One turn moves every row onto another: examples first, then more rows asked
molan: [ -8 -23   8   4  -1 -11 -18   1  -3  32 -13  27  -6  15  15  -7   3 -16
  -3   3]
volu: [-33  -5  15 -11  15   5  26  -9 -12   1  -7  -8  -4  11  -3  -7   4 -13
  -3   0]
Lekud: [ 16   5  10  -4  -2 -13 -17  -8  -5   7   0  25 -12  12 -26   7   6 -29
  -8  -9]
febe: [ 10   5   7  -2  10   0  -8  13 -28   0 -28   1   3  27  -5 -11  15 -16
  -1 -12]
pepor: [ -7  14 -15 -25 -17   0  27  -5   0  13  12   4 -16  -4   9  -6  -6 -23
   8 -17]
Tula: [-27   1  -2 -17   2   1  22  -4 -10   0 -14  -5 -12   3  -2  13   9 -15
 -15 -23]
sinuf: [  8  15   1  -3 -26 -17 -11   2 -12   5  17  24  -4 -15  23 -14   1  -4
  10  -4]
delad: [-10  11  28  -5   5  11  -1   3 -21  -9 -25   7  13  26  -3   0 -14 -18
   9  -7]
difud: [ -1   9  -9  21 -10  12  -3 -14   4  18  15  15  -7 -21   9 -10   5  -7
  13  -4]
rul: [-19   9  25   2  -2 -15 -10   4   4 -10   2   7  -4   9   1  20   5  13
 -18  -2]
linu: [ -5   9  -3 -25  -8   7  19  13  -6  19 -28 -15  -3  15   8   1  -1 -27
  15  -9]
radek: [-21   9  20   1   5 -20  -9   3   8  -8   5   6  -3   6   0  18   6  10
 -18  -5]
Suve: [  1  24  17   0   6   9   3   8  16  27  -5   4 -30 -18  16  -1 -19 -13
  13  -5]
Navu: [ 17  19   4 -27  -6   9  12  -5  16  18  -8  -7 -20  -6  23   3 -10 -11
  17  -4]
Fav: [ 16 -19  13   4  -5 -20 -22  -1 -19  13  -7  15  -6   1   2   7   7 -29
  10  -4]
tol: [  0   2  20   2   6  12  14 -19  -9   0 -18   3  11  25   0  -5   3 -15
  18  20]
zizu: [ 16  13   2   5  -9   0  17  -5  18  32  -8  22 -10  31   3 -13  -2  -5
   1   6]
fub: [-23  12   7 -23 -15   2  -2  18   4   4  -4  -8 -15 -13  20  19  -2 -17
   4 -12]
givo: [ -4  16   5  -4   3 -14 -10   0  11   5   4  27 -21  17 -19  13   9 -15
   5  20]
zun: [  2  14   1  -9  -4   9  12  11  -2  22  -3 -22   2   3 -14 -16  -2 -30
  21  -7]
Falav: [-27  15   8  16  -3 -13   3   2 -12  -4  -3  17   6 -14  -3  16 -13   1
   5 -17]
vopa: [ 17  15   4  -1  -3  -3  17  -7  20  33  -8  20  -7  29   2 -13  -3 -13
   4   9]
Movul: [ -8  17  10  -6 -11 -13 -10   8  -9   3 -19   3  19  12 -18  11  22  -9
 -15   1]
bulu: [  4   7  -7 -18   1 -26 -16  -7   6  19  -4  12  24   6  -5  -7  -2  10
  10   3]
Dabul: [ 16  11  16  -2  -4  31  -1 -18  12  18  -4   5   5  21  -1 -18  -1 -21
  11  10]
gefes: [-21  19   6  -3  -5 -14  30  -3  -3  18   9  12  -9 -13  -5   1 -19 -23
   4 -17]
Gokir: [-17  18   4  18  -7  10 -14   8   5  13   9  21  -9 -15   6   0 -16  -2
   0 -24]
kog: [ 34  18   4  -2 -15 -14   4 -16   6  14  13  16  -3   2   1 -12 -10   2
   3 -14]
puv: [  8   1  -7 -18  11  12  32 -20  -3  12 -20  -3 -21  11  12 -10   2  -9
   4 -13]
Gakeg: [-26   2   7  -1  -6  -9 -12  10  -3  -1  21  26 -17   1  24  -9   3  -1
 -13 -10]
vapad: [  0   6   1  -5  17 -11 -18   8  -3 -11   7  19 -25  21  -1  -6  -2   6
  20   8]
pel: [ 16   2   0  14 -13  16   4 -13   7  15  20  -2   0   7  -4 -16  -8 -16
  22  -7]
Mab: [ 15   1   8   1   2   2  -9   6 -26   0 -28  -1   5  28  -8 -12  16 -10
  -4 -13]
Vok: [ -1  14 -17 -20   7  -8 -24   5 -13   3   1  24   2  13  -4 -26   2   1
  10  -2]
mov: [  4   9  13 -21  11   8   2  -5  -4   4 -36 -19  -7  -5  10  15   8  -7
  -2 -14]
mokom: [-23   5   8   1 -10  -6 -12   9  -9  -5  17  29 -19   5  20  -9   1   2
 -14 -10]
bof: [  9  11   0  -4 -18 -18 -13   0 -10   7  19  21  -4 -17  26 -16   3 -11
  10  -5]
Kuni: [ 17  -1  12   9  12  -2   5   7  -6  13 -26   3 -12  32  15  -7   6  -8
  19  13]
pebez: [ 34  15   4  -6 -10 -16   8 -18   7  17  15  17  -1   3   1 -16  -8  -8
   3 -15]
Savuv: [ -9  21   9  -8  -2 -14 -10   8  -7   2 -21   0  21   9 -16  12  21 -11
 -14  -2]
nuz: [ -3 -14  10  -5  11 -18 -11  -9  16  28  -6  14   5  19   1  -4 -14  10
  -4  -9]
kipu: [ -6  19  20 -15  10  -5   6 -21 -17   1 -11  10  -5 -33   9  -2  -3 -12
  -7 -16]
gol: [-24  10  30 -23  -1   4  -7  15 -14   3 -10  -7  -1  -7  16  -5 -13 -25
   9  -5]
Merev: [ -2   8   2 -20   0   5   7 -16  -5  -4   5   2 -27 -23  21   5   4  -6
  -5 -23]
zakuz: [-22  26  19   0   4   3  -9  -4 -20  -5 -30  22  12  -5   0   9  -2  -7
  -5  -4]
rus: [ 18  -3  12  12   3   2   3   9  -6  16 -24   2 -11  30  15  -8   8  -2
  20  15]
Rika: [  5   6  -6   8  18  11  21 -13 -13  17  -5   1 -25 -13   3 -22   7 -14
  14  -9]
Zem: [  4  17  24 -15  18  19   3 -15  11  13 -19 -21  -2  -3  -6  -4   8  -7
  -1   5]

vapad -> givo
Suve -> gefes
delad -> tol
Now these:
vopa -> pebez
zizu -> kog
puv -> Navu

One turn moves every row onto another: examples first, then more rows asked
matur: [ -6 -36 -12 -14   1  -4   5  22 -10 -29  20 -13 -17]
rif: [  1 -16  30 -13  -6   4  -3  36  -8   0  11   2  22]
veli: [-17 -27  -9   4  -9 -30 -18  12  -8  -4  13  -4  -9]
verog: [-20 -40  24 -15  13   0   5  29  -1 -11  23  -8  12]
Dosip: [ 12 -25   1  -5  29   3   7  24  20 -24   3  -3 -16]
Kuz: [  8 -21   0 -20  -1 -24 -24  29  -8  -1 -12  -3  11]
vuguv: [ -3 -28  29  17  -1 -10 -13  13   3  -1  24  14   9]
keva: [-12 -39  -6 -18  -6  -5   2  26 -22 -18  12 -12 -12]
bomat: [ -1 -20  10 -24 -23  -6  -9  30 -16  -3  -1  -9  10]
luso: [-16 -45  10 -12  17  -8   7  26  10 -18  28  -8   8]
bip: [-26 -30  21   0 -20 -15  -4  12   4  -2  19 -13  -2]
Fikoz: [-18  -9 -13  -6  -8 -12 -24  11  15   1  -2   3  10]
dofu: [ 26  -4  14  -5  10 -16 -18  29  -9 -13 -11  -5   3]
Migar: [ -6   3  14  -2   2 -25 -13  21  18 -15  -8   4 -18]
Tunu: [ 16 -16   3  -2  34   1  -1  25  10 -19 -10  -5 -11]
madev: [  4   0  13  11  14   9 -24   8  22 -12   5   3  -9]
lomu: [  0 -30  14  -9  14  13  -1   9  17 -32  15 -30   3]
kuv: [  2 -19  25  -7  20  18  -5  13  10 -26   8 -28   8]
reru: [ -8 -13  -2  12 -26   3  -1  10  -9  -4  14   1  -1]
lir: [  2 -12  33   5  -3 -11 -32   0   9 -24   8 -12  -4]
zafu: [-14 -14  36   5  -3   8  -5  12  25  -5  14  -6  -2]
zed: [  2 -39 -21 -16  22  -2 -21  14  10 -22   8  -6  -3]
sose: [  2 -37 -22 -16  19  -7 -24  17  -4 -13  -5  -6  -2]
kon: [ 18  -7  28  -5   8   6 -22  22  -4 -13   5 -10  23]
Miki: [  2  -6 -14  11  10 -15 -28  10   2 -12   4   5 -16]

Tunu -> sose
Kuz -> bomat
zed -> matur
Now these:
vuguv -> lir
zafu -> madev

